(in the rows, 100 means zero)
One hidden turn or mirror swaps the rows below in pairs. Which row is each named row swapped with?
The rows were stretched afterwards, more along some directions than others.
K_507: 103,105,91,128,104,94,86,88,134,93,100,115,100,107,102,108,82
K_266: 91,112,81,87,107,74,89,108,105,102,129,85,78,96,102,111,104
K_580: 80,81,107,91,85,109,112,89,49,125,73,117,101,74,106,51,59
K_46: 108,92,76,98,84,68,108,108,119,115,107,102,90,105,98,120,79
K_166: 93,87,124,96,85,106,103,90,68,120,75,109,101,79,114,67,67
K_833: 127,82,75,113,83,72,100,111,123,117,112,100,92,93,95,124,97
K_839: 110,63,69,103,96,79,101,86,93,139,119,106,103,93,102,108,74
K_511: 96,100,81,123,115,95,91,80,120,100,109,120,94,97,109,104,78
K_549: 117,94,119,82,64,108,106,100,93,89,74,97,125,122,93,84,67
K_352: 105,78,83,94,85,79,109,74,108,125,112,102,99,111,103,112,73
K_271: 125,122,103,109,91,131,89,134,109,79,71,114,112,97,106,83,92
K_606: 126,123,95,115,104,129,86,130,104,81,82,122,103,93,110,84,98
K_363: 135,126,106,110,82,128,81,133,124,77,68,109,114,103,98,95,87
K_482: 63,90,117,85,86,125,111,68,63,112,76,107,99,96,106,61,83
K_515: 122,97,125,99,76,103,112,109,85,94,69,114,119,109,97,87,78
K_204: 96,96,82,121,107,92,92,83,131,101,107,110,98,100,104,110,75
K_616: 100,115,86,88,85,80,86,117,119,97,110,79,75,96,86,108,74
K_789: 81,95,115,88,97,98,106,87,59,119,92,113,103,81,124,72,93
K_609: 117,122,98,112,89,124,86,126,115,87,73,119,109,101,113,84,92
K_614: 75,100,82,92,99,91,78,102,107,109,109,71,80,98,98,108,77
K_234: 75,94,111,100,85,109,95,91,59,124,63,123,96,62,106,69,77
K_923: 135,117,96,114,94,135,83,134,95,94,64,112,105,85,96,80,93
K_52: 134,124,111,112,92,124,75,139,106,95,63,114,112,89,103,98,82
K_953: 122,87,72,113,83,72,95,114,126,107,112,97,93,112,91,120,91
K_561: 89,101,83,83,97,90,93,108,105,101,114,82,76,105,86,90,81
K_518: 88,95,67,94,98,77,95,107,99,114,118,90,72,87,85,96,72
K_603: 122,118,92,106,94,129,83,132,101,95,71,118,106,84,105,84,89
K_100: 154,106,117,106,82,113,98,127,96,85,87,104,110,111,85,101,108
K_262: 106,89,114,97,58,102,111,93,84,103,65,116,123,112,99,78,65
K_992: 70,107,80,86,86,79,83,102,111,113,104,83,77,90,89,106,85
K_709: 74,99,127,105,87,112,109,82,76,105,81,104,94,96,110,74,81
K_80: 76,91,130,83,66,107,111,86,76,113,69,108,99,97,94,69,77
K_114: 138,102,103,98,73,106,95,122,85,93,86,105,116,102,75,95,82
K_441: 104,93,87,123,114,96,84,83,120,105,104,113,99,93,95,109,75
K_101: 71,84,108,95,81,100,115,79,63,131,77,120,91,72,108,59,70
K_986: 77,97,76,88,107,88,77,101,103,111,111,85,77,93,95,103,80
K_108: 80,96,74,95,107,98,94,95,107,110,121,85,69,99,95,103,109
K_34: 100,89,81,119,108,98,89,76,113,115,96,106,97,95,96,100,67
K_384: 72,86,119,90,87,110,94,88,65,124,71,106,104,81,112,66,82
K_89: 116,97,92,125,102,98,85,91,136,101,98,109,104,102,103,113,77
K_407: 110,67,68,101,102,74,100,87,97,125,124,105,99,99,110,118,102
K_389: 73,90,87,80,83,80,99,93,114,119,111,85,75,107,90,103,83
K_164: 122,96,100,93,76,100,101,107,81,94,87,110,115,103,93,98,100
K_836: 70,113,89,84,89,97,97,101,110,98,110,76,75,115,103,97,80
K_115: 72,100,119,97,77,115,94,94,64,115,61,102,101,75,107,73,71
K_854: 110,108,100,120,100,90,77,96,126,106,90,109,102,95,94,120,64

K_515 pairs with K_46
K_854 pairs with K_52
K_101 pairs with K_561
K_839 pairs with K_114

